(in the rows, 128 means zero)
Each named move below is a turn or a mirror, shown by a few rows before and after it. Which moves, in which order, take the first row of each later pair to the second? The first pair is answered.
k_396:
[109  91  90 101 150 125 107 154] -> [100  99  77  99 138 130 129 152]
[151 180 137 189 108 128 118 106] -> [157 177 143 191 113 126 108 108]
[ 78 143  94 157 101 118 104 136] -> [ 97 132 111 156 119 111  69 141]
k_927:
[ 76 119  55 127 150 169 136 167] -> [177 139 124 103 154 197 186 127]
[154 116 145 154 135 108  44 158] -> [184 119 167 146 138 114  62 146]
[163 116 170 114 109 129 153 155] -> [102 102 125 129 111 110 117 177]
k_866:
[112  94  86 111 111 121  85 120] -> [111 103  76 113 106 125  91 121]
[128 171 135 191 130 100  83 107] -> [131 140 169 177 135  86  68 124]
[ 98 104  88 113 142 129 123 150] -> [ 97 101  85 105 140 129 121 155]
[139 119 186 120 127 116 110 134] -> [127 178 124 158 115 143 133 110]
k_486:
[148 137 118 132 153 142 110 130] -> [137 130 115 128 154 138 106 137]
[155 111 125 113 150 144 112 152] -> [167 122 132 122 148 147 115 141]
[ 86  96 113 110 117  97 102 142] -> [163 165 141 136 111 128 126  79]
[194 155 153 138 164 140 127  83] -> [103  66 119  97 175 106  94 153]
k_85:
[ 81 133 151 152  87  93 189 117] -> [141  67 178  89 147  97 147 149]
[162 134 217 166  69 133 123 129] -> [ 84  90 185 150  59 109 113 169]
[ 93 125  98 153 143 128  94 135] -> [153 128 120 141 165 147  92 120]
Pairs:
(2 to 4 moves a pair)
[ 91 151 109 145 137 110  78 124] -> [169 146 119  97 161 153 130 105] | k_85, k_396, k_85, k_486
[178 152 161  97 137 139 127 104] -> [104 157 149 145 108  95  80 117] | k_85, k_486, k_396, k_85
[114 123 121 146 156 109  60 147] -> [116 132 168 121  88 105 182 118] | k_927, k_396, k_866, k_85
[121 146 151 181 149  93  46 121] -> [198 171 167 158 161 131  96  87] | k_866, k_85, k_866, k_927
[154  95 136  75 157 139 129 143] -> [ 88 112 121 126 133 103  77 154] | k_927, k_85, k_866, k_927
